In the data rows, the value 50 means zero.
One hidden rule gives every row of this table a label. Here are some rows, each with its label.
56,47,59,39,47,61,49,46,55,47,53,69,40 2
60,42,75,56,45,67,52,25,51,37,58,45,62 2
34,63,50,64,70,52,7,52,68,56,42,44,62 2
65,37,46,50,14,48,64,58,43,70,38,74,33 3
29,31,55,62,26,34,59,58,46,72,23,57,28 1
41,58,70,55,57,68,27,53,47,52,44,37,52 4
70,64,36,30,67,59,48,45,55,37,50,37,72 4
51,62,10,63,63,35,58,27,66,46,38,62,49 3
65,72,47,52,53,59,43,23,56,37,47,42,71 3
62,46,47,74,43,51,48,43,54,53,56,68,55 2
35,60,61,65,59,61,44,54,52,63,44,60,50 2
64,39,78,51,35,76,53,66,43,58,56,43,41 3
41,62,51,51,36,31,50,47,39,53,36,27,46 4
22,36,50,29,47,37,64,48,44,50,45,41,35 1
63,53,60,30,54,88,47,51,47,44,50,66,57 4
56,65,46,41,66,58,63,69,44,52,40,54,37 4
52,63,50,28,61,61,45,43,50,45,57,57,53 3
34,50,44,35,46,32,53,63,45,58,57,40,39 1
47,44,42,19,52,44,63,64,35,56,40,42,42 4
51,49,46,45,48,50,53,63,38,61,46,21,50 4
41,32,66,44,47,35,58,54,35,58,53,21,63 3
72,60,59,47,69,74,25,42,47,48,68,72,82 2
46,52,40,70,40,43,60,39,58,29,52,64,64 1
46,29,65,29,49,55,42,64,43,60,51,51,39 1
63,54,43,68,37,56,63,67,53,52,12,70,38 3
37,48,54,35,62,41,44,43,53,41,74,26,49 2
27,35,56,54,28,56,54,49,46,67,41,42,43 1
58,41,64,71,63,76,32,44,53,66,52,66,59 2
20,61,32,43,52,36,41,45,62,40,52,39,45 2
64,58,66,74,47,61,26,72,64,57,40,51,64 4
42,38,41,30,46,28,62,53,48,64,47,44,43 4
49,65,44,64,73,43,39,52,65,50,51,48,67 1
23,40,59,37,52,43,69,73,40,65,51,38,28 3
72,61,42,52,50,62,36,45,35,45,53,63,58 3
62,68,38,43,62,56,56,46,36,38,39,57,64 4
69,76,19,39,62,54,69,41,48,43,45,45,60 4
71,52,43,65,46,49,62,50,51,61,38,64,36 1
38,27,65,64,35,64,34,47,53,58,60,70,29 2
43,50,27,44,48,35,73,54,46,68,35,47,42 4
59,67,48,61,59,48,59,62,40,51,38,46,63 4
74,65,58,48,59,71,42,49,49,17,75,51,76 2
64,56,58,34,46,51,41,69,47,45,40,36,51 4
44,59,48,45,58,58,51,49,46,52,41,50,46 4
67,39,62,37,53,56,53,66,44,66,69,66,41 2
37,38,69,53,37,52,41,50,63,57,74,51,47 2
57,44,45,65,23,55,78,48,56,46,46,66,34 2
52,64,63,25,63,60,36,41,56,38,49,49,56 4
35,68,32,49,75,47,27,37,59,54,25,67,45 3
66,69,35,69,51,56,52,33,57,39,57,80,62 2
44,57,32,55,61,34,48,49,68,67,38,72,54 1
35,74,46,55,56,59,29,43,57,56,39,64,59 2
60,50,53,46,29,45,60,42,53,55,49,66,35 1
37,40,45,33,55,39,52,59,40,53,52,36,51 3
33,33,59,52,62,53,33,35,64,47,55,59,57 2
49,63,26,62,48,46,75,40,64,42,42,49,47 4
50,59,43,47,56,56,36,37,47,49,60,64,55 2
84,64,30,50,64,62,70,33,54,29,60,57,75 4
46,49,40,54,39,25,74,66,43,67,26,47,35 4
57,62,41,48,65,44,58,48,40,42,62,24,42 4
47,67,25,57,62,31,52,41,48,45,41,46,62 4
47,37,46,67,39,56,51,27,60,29,73,63,49 2
27,37,51,37,34,31,63,57,49,54,74,35,28 2
50,62,48,64,53,39,50,48,42,47,66,22,55 3
60,33,78,63,27,63,47,57,56,42,37,60,32 4
51,21,47,71,15,41,68,35,56,45,50,73,53 4
14,25,47,35,66,43,49,22,80,60,69,38,35 2
41,38,61,41,49,68,43,42,55,39,64,58,67 2
44,51,53,66,45,33,50,45,44,51,38,34,61 3
37,53,22,47,50,14,65,33,58,45,60,39,52 2
62,27,64,27,49,66,62,58,30,58,73,46,43 1
61,45,53,84,18,45,65,56,47,61,66,68,51 4
41,44,75,65,41,77,13,33,76,45,51,60,64 2
34,41,48,16,61,38,50,24,52,36,82,19,57 1
51,44,57,42,67,70,30,34,65,41,65,66,55 2
25,43,51,62,36,31,36,58,46,54,42,47,43 2
64,28,59,61,23,64,53,49,59,48,69,85,44 2
67,57,56,40,67,71,40,43,52,44,69,65,53 2
59,61,58,38,56,55,52,60,34,51,61,62,46 3
57,26,60,52,55,49,46,43,41,49,70,59,38 2
26,40,53,25,55,31,33,54,60,59,33,62,40 2
50,59,68,55,59,59,32,70,53,59,32,62,42 4
29,48,59,54,55,46,42,57,54,59,42,47,54 2
62,36,70,58,33,57,60,42,51,40,69,43,54 2
47,57,53,73,32,64,49,67,45,75,28,73,22 3
24,43,39,42,58,43,45,26,54,46,50,36,52 2
79,59,45,38,58,65,47,44,39,44,62,64,69 3
69,46,50,52,51,61,68,35,41,56,44,73,47 3
38,44,71,48,46,50,22,73,36,78,22,56,28 4
50,50,47,42,85,60,42,31,57,43,56,58,68 2
56,55,57,56,48,67,56,51,40,36,53,53,54 1
51,55,43,61,72,52,39,36,53,32,68,33,66 2
40,36,62,36,53,72,44,43,66,57,47,71,31 1
42,56,36,61,41,33,63,61,58,69,22,68,49 3
38,64,49,58,56,36,48,67,35,50,61,34,61 3
55,35,36,78,34,48,72,29,66,37,74,57,49 3
40,39,59,57,51,56,39,43,60,38,61,50,41 2
56,30,75,39,43,63,41,72,38,54,47,54,39 3
56,36,70,48,43,69,33,62,47,65,55,67,42 1
39,50,28,36,62,35,50,40,69,34,55,50,55 2
67,44,34,50,51,39,83,18,54,42,66,54,54 1
68,48,34,38,65,50,52,30,54,37,57,57,71 1
55,72,41,47,48,32,54,56,39,45,41,37,50 4
57,45,42,89,29,37,58,28,66,31,67,55,56 4
38,40,64,54,55,60,34,18,74,33,66,44,63 2
41,38,70,53,33,47,33,62,52,63,48,56,36 2
74,56,44,60,54,67,45,20,60,41,58,52,60 2
62,49,32,56,64,36,59,51,48,56,41,43,52 4
63,59,42,43,53,54,50,55,45,49,55,43,53 4
34,56,69,61,57,73,17,48,72,47,46,68,42 4
44,53,36,49,61,34,47,34,49,40,33,32,50 4
43,65,40,46,65,35,37,39,42,38,52,32,64 4
35,46,55,63,38,50,48,59,59,53,38,63,42 2
43,57,43,36,75,50,37,75,49,62,34,48,51 4
49,71,32,50,45,42,62,88,43,63,28,65,50 4
61,44,39,74,9,43,72,51,54,50,61,56,34 4
67,38,52,52,34,36,75,60,33,47,51,49,38 4
44,32,59,62,37,52,54,46,49,61,54,59,45 2
49,50,65,53,42,66,40,37,56,36,62,29,68 2
52,43,82,34,56,69,37,65,31,74,37,41,45 3
43,41,61,47,41,30,56,36,52,30,71,31,47 2
28,51,68,59,51,58,35,61,45,65,42,68,47 2
36,56,25,54,57,31,47,65,38,63,13,51,47 4
59,60,64,48,49,63,28,84,44,69,32,45,50 4
65,73,45,72,63,65,34,49,58,35,55,64,83 2
25,30,52,33,45,47,57,60,56,53,53,47,36 2
49,38,59,75,16,40,41,54,43,57,51,70,43 1
75,56,63,44,44,70,48,59,47,42,59,35,59 3
57,58,61,64,40,56,42,60,43,44,42,47,54 1
39,65,52,20,72,46,38,51,33,52,57,45,65 4
48,40,71,50,46,56,56,51,44,50,63,47,45 2
62,45,77,38,48,75,32,70,36,72,52,60,40 1
57,68,59,58,45,70,50,70,36,54,29,66,61 4
68,54,55,43,52,68,53,54,40,50,40,64,48 4
34,69,31,59,53,25,47,43,55,45,46,41,43 4
43,62,33,58,58,27,50,43,51,41,41,42,51 4
51,46,33,71,53,32,55,41,73,40,50,42,54 4
52,34,32,49,50,35,68,58,53,65,34,62,34 4
52,55,26,17,79,48,60,31,35,46,38,36,45 4
70,46,72,38,40,56,60,73,38,57,52,56,37 4
35,50,69,35,55,60,28,43,52,37,68,33,54 2
68,68,43,61,36,51,59,68,50,59,41,58,56 3
44,62,65,54,65,52,38,73,47,60,48,50,65 3
29,50,46,39,45,44,58,51,43,63,28,52,37 4
45,28,61,47,37,41,75,59,67,49,68,38,41 2
49,55,43,54,42,52,62,47,51,58,28,56,33 3
73,38,64,32,64,72,44,25,44,33,76,52,66 2
36,44,61,39,54,46,39,68,40,70,39,56,38 3
33,63,36,56,64,46,51,40,56,35,44,39,62 3
50,43,35,56,38,37,64,36,48,50,73,46,43 2
43,70,32,57,61,43,44,47,56,33,49,31,64 4
49,46,56,58,42,61,51,56,48,65,49,54,51 2
57,57,50,49,42,48,51,52,36,40,44,47,49 4
Here are more rows. What is the label of each one?
66,32,44,59,45,43,67,23,61,38,76,39,60: 2
37,32,53,23,49,31,58,53,58,54,66,36,50: 2
58,57,54,51,52,57,41,48,41,37,58,36,64: 1
57,48,62,51,48,45,55,55,41,36,57,33,41: 1
47,41,15,35,58,32,75,20,63,36,61,37,59: 1
57,46,55,58,37,60,55,46,45,47,55,46,49: 2
38,37,54,75,35,39,46,21,67,35,64,26,64: 1
67,48,36,60,42,48,67,53,54,48,51,56,44: 1
49,58,55,53,51,57,43,67,44,45,42,41,48: 3
43,32,69,42,34,44,49,63,23,64,56,31,45: 3
46,59,64,66,50,55,21,51,51,50,37,57,61: 2
38,60,56,40,73,50,47,65,44,58,35,49,62: 4
16,28,45,34,51,38,57,43,66,57,61,64,34: 2
47,54,55,47,67,76,36,48,56,40,50,65,69: 1
35,30,39,85,48,46,51,42,60,29,58,46,60: 1
34,47,36,29,63,37,55,57,53,44,63,31,51: 1
65,39,46,52,25,39,80,61,43,53,55,55,33: 4
55,37,75,59,31,76,56,50,40,52,46,66,39: 3
54,50,17,27,59,20,85,55,51,54,64,39,42: 3
45,57,37,44,53,27,64,41,57,33,59,32,44: 3
85,55,35,86,41,51,52,25,70,44,56,46,62: 4
77,52,58,60,32,64,64,79,33,69,25,54,38: 4
74,49,75,48,52,85,22,77,54,48,54,75,69: 4
69,36,59,71,27,64,62,43,45,35,70,56,44: 2
55,72,48,57,67,49,30,67,39,54,32,31,55: 4
58,49,40,56,50,43,77,65,43,38,46,22,58: 4
45,29,46,31,67,33,52,55,50,56,74,26,38: 2
27,53,37,51,54,28,66,44,55,58,19,61,41: 4
33,43,66,38,49,43,48,62,51,67,41,41,42: 1
70,45,51,42,29,50,64,49,37,56,35,46,47: 4
50,39,40,29,53,43,47,46,54,63,45,28,45: 4
56,64,60,43,62,61,44,49,67,35,64,45,65: 2
38,52,54,39,46,46,45,50,48,64,38,55,41: 1
69,42,56,58,22,61,57,64,29,63,46,84,43: 3
59,69,30,40,63,38,52,46,38,50,51,41,61: 4
48,60,55,39,34,41,69,73,31,62,31,25,47: 4
43,70,42,63,67,48,40,61,44,61,46,62,57: 1
23,47,62,47,61,47,31,75,46,79,8,61,26: 4
57,57,60,74,45,80,10,42,65,43,55,72,58: 2
62,56,70,48,63,82,30,34,59,33,67,62,63: 1
31,46,42,59,41,37,50,23,60,41,56,30,44: 2
34,61,18,63,66,33,61,43,60,46,48,45,49: 4
42,43,81,75,34,62,34,32,58,41,69,48,45: 2
30,40,57,25,70,49,28,48,52,55,58,44,57: 2
55,56,33,35,74,48,51,52,47,50,44,36,49: 4
69,55,43,33,51,38,69,67,37,51,39,42,45: 4
64,27,67,46,36,60,65,46,55,44,72,50,31: 2
49,41,52,36,58,52,34,46,56,43,87,43,44: 2
57,70,25,67,52,30,48,47,68,43,37,33,62: 4
45,46,40,35,79,43,44,48,45,51,42,30,48: 4
67,66,21,33,72,42,64,43,61,36,58,39,60: 4
47,28,50,28,51,39,56,56,53,52,56,49,18: 2
77,65,57,48,34,56,46,66,32,71,35,81,50: 4
40,71,46,41,65,45,41,63,53,45,51,34,63: 4
36,55,57,46,55,34,58,89,36,56,31,46,54: 4
